Named moves, each a turn or a mirror, and the order they were made in; the first pair answered
move k_90:
[ -1.0  12.2   7.8  12.8  -0.4   0.5 -14.4  -0.1  21.2   4.1  36.7   0.5
  -5.3  35.0  24.9   4.1  19.3   5.3 -51.7   0.7 -15.2 -14.4   6.5   0.5
  16.5  23.8] -> [  6.2  17.2   3.6   7.1  28.5   6.7  -5.6  -7.4   6.2 -44.9  38.8  -8.4
  -9.6  30.8  11.7   3.8  13.5  -6.9 -38.4  25.8 -18.2   1.0  13.0  12.1
  16.4  21.1]
[-27.9  14.5 -51.5 -21.2 -11.3  13.7  70.8  21.3 -47.4 -35.6 -58.9 -18.5
   1.9  -5.9  10.4  -5.0  -3.7  -2.5  37.9 -15.1  -7.8 -16.5  -0.2 -22.8
 -22.3 -26.7] -> [-30.4  17.7 -49.0 -16.5 -35.4   7.9  56.2  32.2 -28.7   7.3 -54.2 -11.6
   5.1   3.2  31.9  -4.1   2.1   9.0  11.1 -42.0  -7.5 -25.5  -7.5 -38.6
 -24.0 -27.6]
[ -2.3 -14.9   8.3   4.2   7.8  -2.9  28.5   8.0  -0.9 -11.0  20.6   1.9
  23.2 -13.2 -36.5  13.2 -10.1  14.6  29.0  10.6  -1.3  25.4  18.0   7.4
 -13.5 -15.8] -> [ -3.5 -22.6   7.5   4.6 -15.7  -6.0  12.3  16.4  16.4  34.3  19.8   9.9
  21.6  -6.7 -21.8   6.2  -9.5  29.7   7.3  -5.0   5.7   6.8  12.4   1.0
 -13.0 -18.3]
move k_358:
[ 12.0  23.1  26.0  33.7  -4.6 -22.3 -30.9  13.5  32.1   4.6  41.1  16.9
  -5.0   2.9 -16.2   3.6   1.7  -5.3 -41.6   0.6   1.8   4.5   5.7  20.2
  17.2  -6.7] -> [ 13.5  23.2   4.4  16.5  18.4 -14.6  17.7  -3.1 -13.8 -66.5   7.4  -8.2
   6.6   1.6 -23.3   3.4  -6.8 -31.8  10.8  24.2 -16.6  19.4   4.6  18.1
   5.2  -2.1]
[  1.4   8.6  -1.4  -1.1 -18.2 -15.6 -14.4 -11.8  14.8   7.7 -29.4 -20.9
  19.0  21.7  -4.9  20.6  12.7   0.9 -15.6  -6.4  -4.2 -25.4  -1.1  -6.9
  32.6  -2.4] -> [ -2.7  18.5  13.5  11.1  -5.2 -20.1 -29.5  -6.1  20.3 -12.2  -1.9   3.9
  10.8   9.8 -20.7  22.1   9.3   7.3 -25.2   5.0  -3.3 -19.5  11.8  11.0
  35.8   4.5]
[-16.9  12.2  -4.4   5.4   2.7  -1.4  -3.3  17.7   8.4 -13.2  13.6  14.2
 -15.3   0.1  10.1   1.3  -4.5  12.2  -1.7   0.6 -11.0 -14.8  -6.6   9.9
   5.3   9.1] -> [-12.5   6.0 -10.6  -2.3   3.6  -0.4  16.1  10.3  -5.8 -24.1  -5.3  -4.3
  -6.5  -2.4  11.8   2.2  -3.0   3.5  13.8  10.3 -19.2 -16.0  -4.9   5.9
   1.2   7.6]
[-10.9  28.8 -11.1 -22.2  13.8  -3.2  12.6  -5.1 -22.8 -58.4   0.5 -24.2
 -25.2  10.2  12.2  12.0   0.1 -22.3  16.3  28.7 -25.5  11.1 -21.8  15.8
  17.8  15.3] -> [  2.3  14.8 -24.5 -25.8 -33.5  -4.0  10.1  -3.5  -5.2  20.4 -20.0 -41.1
  -9.2  31.2  39.7  12.9  24.1 -11.1   3.0  -7.4 -13.8  -6.6 -33.5 -11.6
  14.1   7.3]
move k_256:
[  0.2  48.1  32.3 -27.7  12.7  -5.9  31.2 -13.9 -63.2 -62.8  -0.4 -23.1
 -14.4  -0.6  -3.1   1.5 -30.4 -21.0  16.7   0.2   2.1  -8.2  30.5   2.3
  18.9  41.0] -> [ -4.4  43.9  41.2 -16.9  18.7 -11.5   9.3 -15.6 -50.4 -66.7  19.0  -5.5
 -21.8  -2.6 -13.2   5.9 -36.5 -13.3   2.6   5.6   7.6 -11.3  36.2  12.4
  18.4  47.8]
[ 22.5 -28.3 -17.0   6.7  16.7  13.4  50.3 -18.0 -22.4  -2.8 -55.4 -12.1
  22.0 -13.7 -34.8  -2.1  -8.6   1.3  50.2  14.3  15.9   6.8  12.3 -25.3
 -29.8 -17.0] -> [  6.7  -4.4 -39.3 -18.5  -1.3   8.7  60.9  -9.7 -40.2 -22.3 -52.1 -30.8
   5.2   4.1   3.0  -0.3   1.6 -15.6  49.5   3.1 -12.6  -3.1  -4.6 -20.2
 -21.8   0.3]
[ 12.7   7.4  -3.2   2.7  -6.3  33.5 -23.7  -0.5  -2.9  45.8   5.4 -25.1
  24.7  -4.0  11.2   8.1  25.0 -20.0 -14.0  -3.4 -22.4 -33.6 -17.3   6.4
   9.8   0.3] -> [  3.9  12.7   2.0  -1.8  -2.8  34.6 -27.9   3.8  -1.4  46.8  15.3 -18.9
  20.5  -1.5  18.2  11.2  22.8 -16.2 -17.3  -3.4 -24.6 -35.6 -15.1   8.8
  13.2  -1.2]
[ 15.3 -26.9 -22.6  16.4 -24.7  18.6   9.0  12.5  -6.8  -7.9 -53.0  21.1
   0.8   3.1 -10.9 -23.0 -33.7  38.7   3.8  -6.1  19.2 -12.7  11.6 -37.5
  12.7 -25.7] -> [  4.2 -11.8 -28.6  -2.8 -33.7  12.8  19.6   9.4 -15.1 -18.5 -59.6   7.3
  -6.1   6.7   2.8 -21.6 -28.5  29.1   6.7 -10.0  14.0 -20.5   6.3 -37.5
   9.3 -22.9]
move k_945:
[ 29.2 -32.3  57.1   6.0  14.1  -9.5 -39.1 -16.3  50.3  46.7  13.5  21.9
  27.6  15.2 -26.8  21.1  21.0  10.7 -25.1  37.2   9.0  24.6   8.5  -4.8
  10.2  -6.4] -> [-13.4 -12.3  18.5 -24.1 -43.3 -20.7  -5.0  22.8  37.1  76.6 -14.3  21.9
  11.7   8.2  17.5 -15.9  -5.3  42.4 -14.5 -20.2  -2.0 -23.0  -0.9 -21.1
 -23.9 -18.9]
[-16.0  21.8 -34.0 -19.0 -33.3   4.1  30.3  -3.8   1.7 -13.6 -24.0 -45.2
  -2.8  26.6  26.2  21.9  26.9 -38.0   3.1  -8.8 -25.4 -30.0 -22.6  -3.2
   7.7   0.8] -> [-31.2  33.6 -22.1 -17.0 -11.1  -0.1  29.6   1.2  -4.1 -72.0  -2.3 -26.5
 -18.1   5.4   9.8  14.0   9.6 -35.5   9.4   6.0 -29.2 -20.5  -9.9  22.6
   8.2  15.9]
[-21.6  21.5  -3.4 -21.7  -5.7  -0.6  -4.7  49.8 -37.6 -65.8  -4.3   5.0
 -23.6   2.4  13.0 -22.5 -21.3  19.1  23.2   6.9 -11.1 -17.3  12.7   7.4
  -1.3   9.2] -> [ 34.1 -12.9  27.7   2.5  29.3   8.2 -40.7   3.1 -18.5 -45.7   9.8 -13.6
   2.1  28.3 -11.7  16.2  22.7 -16.5  14.3  43.4  11.4  26.9  11.8  -2.5
  32.9  11.5]
[  4.2  -0.5 -15.2 -25.8 -42.2 -17.1  37.3   7.3   2.0  54.6 -47.5 -24.1
  -1.5  19.6  42.7 -13.1  18.0  11.7  -6.3 -34.3   2.7 -24.6 -35.4 -27.4
   5.9  10.4] -> [-28.3  40.0  -0.7 -20.0   3.9 -24.7  37.7  24.4 -25.2 -64.9   4.2  19.4
 -33.1 -21.6   2.9 -44.6 -17.7  20.4   6.6  -7.3 -23.2 -14.9  -7.8  19.3
  -4.9  35.5]
Now pairs of rows:
Each pair is 2 to 3 moves apart.
[-25.1  -0.4 -15.1  -5.1  34.4  20.2  58.4 -25.6 -34.4 -45.7 -38.9  -8.9
  11.9 -15.4 -21.7   7.5  -8.2 -19.0  34.5  12.2  -2.6  16.0  21.5   6.0
 -47.9  -6.1] -> [  6.7 -32.3  -2.5  17.6  -6.2  21.2   6.1 -26.1  26.0  87.4 -27.2 -16.8
  26.9  28.7  -3.9  32.1  22.2  -9.0 -24.7 -17.1  27.7   7.9   3.6 -23.4
 -22.2 -23.6]
k_945 then k_358
[-57.3  14.6 -31.0 -48.3   5.5   4.6  67.9  41.6 -13.4 -40.0 -37.9  24.2
 -12.7 -48.8 -13.5 -56.8 -29.4  21.8  24.6 -20.7 -40.1  -9.3  17.7  -2.4
 -30.9  -8.6] -> [ 34.5 -60.2  14.8   2.2  34.6  24.1  -7.2 -31.9  40.7  72.5 -37.1 -23.3
  38.4  23.6 -33.4  15.1  51.2 -17.3 -19.2  15.0   0.4  47.0   1.7 -32.6
  37.3 -29.4]
k_90 then k_945 then k_945
[ 19.6  -9.4  -2.8  -8.5   6.8   2.5  -8.8 -21.6  -4.5  -4.7  -3.1 -30.2
   5.7  26.5  -0.2  26.6  26.6 -30.3  -1.2  27.9  -6.3  19.8 -19.6  -3.4
  15.0  12.0] -> [ -5.0  -8.6  17.6   4.4 -12.0   2.6 -32.3  18.5  25.0  41.0  21.2  19.5
   0.8  -1.7  -0.9  -4.8   1.1  23.8 -31.6   0.8   9.4  -2.7   7.7   4.2
   6.4   2.7]
k_945 then k_358 then k_256
[-29.5 -10.0  33.7   8.4  25.9  -4.6  -6.6  15.2  -8.6  12.6 -58.0 -24.0
  15.9  -2.8 -33.8  29.0 -23.5  -8.4  33.7  54.1  28.0   5.3   5.3  16.1
 -16.6  -5.0] -> [-50.1  19.2  16.4  -7.6  21.6 -15.4   9.5  26.4 -20.5 -19.6 -46.0 -27.2
  -3.0   7.0 -21.2  25.1 -24.4 -14.4  32.3  52.9  13.6  -5.8  -5.1  21.2
 -19.8   1.6]
k_945 then k_256 then k_945
[ 10.1  12.9  49.8  29.2  -6.7 -23.2 -47.3   4.2  19.1   7.9  33.9  25.4
   7.9  -2.5  -2.8 -20.5  -9.5   3.7 -38.3  18.5  24.9   8.8 -11.0   6.1
  21.6  -7.1] -> [ 18.2  -5.2  32.5  23.7 -27.8 -21.7 -29.9  -0.2  17.0  53.5  -9.7  10.9
  28.8   1.1   8.0 -18.1  -4.2   3.1 -23.5  -0.3  36.4  -6.6 -19.2 -23.9
   6.3 -22.9]
k_945 then k_256
